One turn moves every row onto another: examples first, then more rows asked
Q877: [ 18   1  -7   9 -12   3 -20   2   6  -2 -12  23  10 -19  -2 -21   2  15
  19  22 -14 -27  22 -10 -11 -17 -23   0   9  -8  16  16 -28   2  -3 -25
  13  -3  -9  16 -18  28  14   2  30  13   7   6 -25 -14 -14 -17]
Q57: [ 31  15  -2  -7 -13   2 -17   8  -5  12 -12  31  12   4  -5 -21  -7   5
  19  29  -4 -24  23 -13  -7 -18 -15   3   4 -17   3  17 -29   4   4 -27
  16  -9 -12   5   4  26  17 -21  15   2  16   0  -7 -15  -6  -9]
Q570: [  1 -24   6  19   3 -17   5 -12  14  11 -18 -14  11   4   5  -8   1   6
  11  -9 -20   6   3 -13 -15  -4 -16   3  13 -23   1  17 -33  -5 -11   7
  -6  22   9 -11 -24   4  28  -2   8  22  11  18   3  11 -16 -37]
Q536: [ 10 -14  15   4  32 -13  17 -16  11   4  -9  13 -12  -4  -1  10   3   8
  19   2 -18 -16  27 -15 -12  23  -2  10  -1 -23   9   7 -27   7 -12 -16
  22  -5   5   4  22  18 -10   3  12  19   3 -14 -12   8  12 -24]
Q476: [-10  15  14  -9   7  -2  -2  15  17  21  -7 -16  -6 -17  10  44 -19  10
 -16  28 -18 -17  15   8  -7  29  16 -18  13  21 -22   0   9  24  -4  -3
   5   1 -30   7  -8   8  24 -30  17   2   2   7 -13  12 -30  -7]
Q552: [-12  19  16 -16   3  13 -18   4  14  12   0   2  -4 -13  10  54 -12   7
 -19   1 -18 -18  13  -2  -3   9   6  -3  17 -13 -34  -2   4  15 -17  -2
  12 -16 -37  12 -28  12  -2 -18  -2 -11  -2  13 -10  14 -40 -24]
Q137: [ 19 -12  13   5  17 -17   4   2  10  11  -8  20  -7 -16   6   4  23  -5
   8   5   0  -1  34 -17 -21  13  -9  -6  -9 -11   3   5 -15  18 -22  -5
  23   0  14   1  24  20   1  -5   4  25  -2 -26  -7   3   6  -9]
Q280: [-13  14  27 -12   8  -9  -7  14  10  19 -15  10 -19 -12   8  45 -30  11
 -15  11 -34 -16  24   4  -1  26   5  -3  14   4 -36   0   0   9   5  -2
  -7   6 -38   6 -28  20  11 -27   7   0   1  15 -14   5 -43 -25]
Q235: [ -7  31  22   1  12  18 -19  11  20  24 -10  12 -15 -12  12  53 -24   0
 -14  13 -29 -27  19 -10  -6  -3  14 -22  27 -15 -29  11 -14   8 -10  -7
  -1  -3 -22   1 -16  -9  11 -20 -17 -12   1   1 -11   3 -35 -30]
Q765: [ 43   1  19  16 -17 -17 -28  14   9   6  -2  26   0 -20   1 -28   6   1
  13  16 -13  -9  30 -11   1 -17 -25  -7   5 -16   6   6 -31   9  -3 -17
   5   5  -6  18 -23  21   7  -5  12  15  10  -5 -14 -12 -15 -20]
Q124: [  6  -8   7  -4  -4  -8  -4  -2  -6  18 -24  -1  11  14  12 -13   2  11
   7   0  -5  11   8  -4 -26 -23 -16   1  10 -33   1  12 -18  -4  -8   6
 -14  19   4 -19 -21   9  12 -19   3  18  18   9  15  16 -32 -30]
Q34: [ 18   0  27  -4  15 -18  15 -15   7   9 -12   5  -9  15   1   4   4  -4
   6   5  -4   2  21 -14 -14  22  -7   1  -9 -32  10   8 -12  11 -12 -21
  20  -2 -15  -4  30  23 -12   0   1  13  16  -4  15  14   3 -20]
Q624: [  6 -35  10  -7   0 -29  -2  -4  17  16 -17   0   2   5  -2 -14  10  -6
   3 -13 -18   4  15 -20 -12  -3 -27   3   5 -21 -10   5 -41  11 -12  18
  -6  23   2  -5 -20  12  22 -14  -6  17  18   5  -5  14 -17 -12]
Q934: [ -5  27  23   9  10   1 -15  26   5  28 -13  -1 -23 -24   8  37 -30  14
 -18  28 -32 -10  25   8   1  15  17 -23  20   9 -20   6  -5  12  -5 -18
  -7   9 -28   7 -12   2  26 -23   1  -4   5  -4 -10  -5 -29 -32]
Q254: [ -8  23  11  -4   8  19 -17   9  21  15   8 -15   2 -16  18  46 -14  -3
 -25  31  -9 -19  19 -10   2  14  15 -26  19  -5 -19   1  -7  17  -8   0
  14 -13 -27   5 -14  -1  23 -17  -6 -16  12  18  -6  10 -22 -18]

Q877 -> Q570
Q280 -> Q476
Q124 -> Q34
Now find these:
Q765 -> Q624
Q552 -> Q254

